Turns, then the turns between two rows, first turn first; the first pair answered
q570:
 -2  -5   0   4   4  -3   6   7  -7  -3  22 -13 -15   4  -3   5  10   5  ->   -4  -7  -5  -3  11  -6   3   7   3  -3  22 -11 -12  -3   2   6  12   6
-26  15 -21   9 -18 -24 -25  12  -3   0 -16 -10  -4   4 -23 -20  12  -4  ->  -24  16 -16  10 -22 -23 -23  11  -8  -1 -10  -9  -7   7 -23 -18  16  -7
-12  -6 -12   4 -33  -6 -15  10   0  -3   4   5   3  17  18 -13  16  -3  ->  -13  -7 -18   0 -29  -7 -18  10   7  -2   2   5   6  12  21 -13  16  -1
  6  -4   7 -28  40  -5   2 -12  21  -5   8   0   7  -9  18   6   1  -2  ->    7  -5   0 -12  41  -3  -3 -15  21  -4 -10  -6  12 -16   8   0 -28   5
q943:
 -5   4   2   6   5 -12  16   7  15  -7  18   9 -37   9 -12  11  19 -15  ->   -7   3  -1  -1  -5 -10   8   3  14  -9  17  14 -33  14  -2  12  32 -14
-14   1 -11   8  13  18   8   8  -1 -14  22   7  -4  36 -13  -8   0 -26  ->  -11   2  -8   2  14  19   5   4  -5 -14  22   8  -2  40  -9  -7   5 -26
-12   8   4  32  -2  15 -10   4  10   3 -13 -12   3  -5 -23  -3 -23   3  ->   12  13  30   9  26  19   3  -8   0   0  -5 -10  -4   4 -16  12 -12   1
q426:
 21   4  15  -7  20   7 -17 -33  -5 -10 -29   6   6  10  18  -7   6   9  ->   18   3   8  -7  13   7 -24 -32  -1 -11 -33   7  10  10  20 -10   8  10
  7   1  -7 -21  -9  -1 -17  -1 -12   4   1  12  14   0  18   4  21   6  ->   18   2   9 -24   6  -2  -4  -2 -18   3  10   9   7   1  14  12  21   5
 -9   2 -21 -22 -13  -7 -22  20  24  -1  22  -1  -6   0  31   3  20  -1  ->    3   6   5 -18 -15  -4 -10  18  -1  -6  36  -3 -18  12  26  13  28  -7
-25  -5 -30  11   5 -11   0  11  30   1 -15 -11  12 -15  -3 -15 -22   5  ->  -21   1  -3  29 -45   0   2  11 -22  -8   1  -4  -3  17  -4 -11   7  -6
q849:
-18   0  -4  13 -34  -6   5  13  -4  -6  21  -4  -6   9  -2  -7  25 -11  ->  -14   0   2  10 -27  -5  14  14  -5  -7  27  -5 -12  10  -6  -4  25 -13
 13   0 -11  14 -20  17 -23 -10  -2 -13 -12   4   9  15   0  -1  17  23  ->   24   1   5   6 -10  18 -10 -12 -12 -14   2   5   1  21   0   8  32  20
 4 -3  6 -5 -2  0 -3  5 -8  4  5  7 -7  6 12 11 15 -5  ->    3  -3  10  -4   9  -3   8  11  -4   4   9   2 -12   0   4  13   6  -7
q332:
  6  -3   4  -1  58   3  24  13  21   6  12  -2  -5 -17 -12 -10 -32   5  ->   31   5  36  -7  49  14  23  -2 -17   0  17   8 -11   6  -4   3  -9   2
-13 -22 -12 -19 -31 -10  13  15   6  -8  45  -1 -30   7   1 -11  39   8  ->   -7 -19  -9 -22 -41  -4   3   6  -7 -11  35   5 -24  14   8  -9  45  11
 -4   9   0  56 -58  15 -11 -13 -35   8 -20  12 -17  13 -33  -8  -7   8  ->  -22   4 -21  61 -49   5  -9  -1  -6  14 -21   5 -13  -4 -43 -14 -23   9
Pairs:
Each pair is two turns apart.
 24  -3  19  11  28  16   8  -4 -21  -1  -3  -3 -17   1 -15  12 -14   4  ->   21  -5  20 -11  37  10   9  -1  -8   0  11   5 -17   4  -1  17  12   0 -> q570 q570
-11  -4 -16   6 -24   9 -32   1   1  -2 -15   6  14   5   8  -8   7   8  ->  -15  -2   3  18 -26   6  -3  17 -16  -4  17  -4 -10  13 -11  -1  14  -6 -> q332 q426
  6 -10 -15 -13  14   4 -31 -16   6  -8 -15  20  22  -6  27  -2  15  -2  ->    5 -10 -16 -17  22   0 -26 -12  14  -6  -9  19  21  -8  26   0  15  -4 -> q849 q332
  7  19  -2  -6   7  -3  -9   1  21 -14 -30 -13  11  -3  21 -27 -16  13  ->   26  25  30  -5  13   4  11  -2  -9 -18 -12 -13  -7  11  13 -12  -5   4 -> q426 q426
 -3  12  17  35 -42  -6  13  18 -41 -13  18  -6 -19  16 -14  -5  18 -13  ->   41  18  42   0  22   2  23 -11 -41 -13   2  -2 -16  11  -2  14   5  -3 -> q426 q332
 -1   3 -21  -9 -11   4 -12  10  11   2   6   7  12  19  12   9   4   3  ->    0   5 -24   5 -12   6 -14   9   5   3  -6   3  14  15   3   5 -15   5 -> q570 q570
-12  12 -12   5 -21   1 -28 -20  -7 -12 -27   7   5   7 -10   6 -22   1  ->    4  17  15   4   0   2  -3 -21 -26 -13 -10   0 -12  13 -24  18 -24  -6 -> q426 q849
-35 -10 -39  10   9 -18  -7  17  58  38 -11 -15   8 -20 -14 -18 -27   5  ->  -35  -4  -3  12 -62  -6 -12  22  -2  25  26   3 -12  30   4  -8  47 -13 -> q426 q570
-19   9 -18 -12  -2  -7 -20  -1  17  13  -7   9  13  -3   2  -8   1  12  ->  -13  12   4 -17 -14  -3 -13  -1  -5   7  10  14   5  15   9  -1  27   4 -> q426 q570
 19   2  17 -19  28   8  -2   1   7   9 -25   6   7 -21   3  22  -7   8  ->   14   4  27  -1 -21  15 -10   4 -27   4 -19  11   3   2   6  20  16   1 -> q426 q426
 -5   1 -13  -1  10  -7  12  18  13   6   5 -12   2  -6  -7  -8   2  -1  ->  -6  2 -6  6 -9 -5 11 19  0  3 12 -8 -1  4 -8 -7 15 -6 -> q426 q332
 13  -8  26  18 -11  14  13   8 -29   5 -19  16 -13  12  -7   5  -6   3  ->    6 -10  18  14 -26  14   1   7 -26   5 -22  21  -7  16   3   2   7   2 -> q332 q570
  3   0  10  -9  15 -20  35  18  -4  -7  18  -7   5  18  -9  15 -26  20  ->   14   2  13 -25  23 -17  27   8  -2  -8   8   2  12  21   6  17 -17  25 -> q849 q943
 -9  -1  13  -1  -1 -12  21  13  -2   3  24  -6 -13   3  -1   5   9  -4  ->  -17  -4  -9   3  11 -16  13  12  20   7   6 -10  -1 -14  -4  -3 -14   4 -> q426 q570
  5   2 -26  -6 -14   1 -27 -11   2  -1 -37  13  19   2  15  -5  -8  16  ->    4   5 -11  20 -40   5 -14  -3 -30  -5 -22   8   2  16  -2  -4  -6   6 -> q426 q943
  9  -7 -32  -6  -1  -7  -6  -9   3   8   7  15   6 -14   0   3 -41   2  ->   10  -6 -25  -1 -25  -1 -14 -13 -17   5   4  20   6  -2   5   2 -31   1 -> q849 q570
-10  -3 -20   2   2  -6 -16   1  13   6 -15  -3   9  -9   9  -5  -6   4  ->    0  -3   0 -13  29  -8   7   5  11   4   9  -5  -5  -5   7   8   7  -4 -> q332 q943
  2  -3  11  11  33 -15  15  -7  18  -3  12  -1 -11 -17 -33  -2 -23  20  ->    4  -2  25  16  21 -15  20  -5  -1  -7  26   1 -21  -4 -35   1  -8  15 -> q570 q570
 -2  12  14   2 -20   7  -3   1 -15   2  14  -3  -7  14  14  10  13  -2  ->    4  12   9 -10  25   3   9  -2  11   6   7  -9  -4  -7   7  12 -14   5 -> q426 q570
-7 -7 -8 -8 -9 -7  1 13 11  7 -5 -2  8 -6  1 -6  3 -4  ->   7 -5 14 -8  3 -4 17 10 -4  4  3 -5 -1 -1 -6  4  2 -7 -> q943 q332
-16  20  -3  -3 -42 -17 -20   5  -8  -9   6  15  -4   1   5   9  39   9  ->  -33  16 -16   1 -24 -28  -5  21  20  -4  20   4  -9 -15 -10   5  26   5 -> q332 q332
 -2   6  -8  18 -18   8  -3  -7 -17  -2  -7  -1   2  -4   2  -3  -8   1  ->    1   7   7   9 -14   8   8  -1 -23  -3  11  -1  -9   4   2   6   6  -6 -> q570 q849
 17  13   7  -3 -15  -4  -3   0 -21  -5  25   3 -10  17   5  16  -9  -7  ->    7  10 -14  14 -23  -4 -14   1 -14  -2   7   1  -2   6  -4   4 -33  -1 -> q332 q943
 21   4   1 -22  35   6  -1 -16   6  -3   8  -7   0   1   3  11   6   7  ->   14   2 -13 -11  31   6 -10 -16  14  -1 -10 -10   8  -9  -2   2 -16  12 -> q570 q849
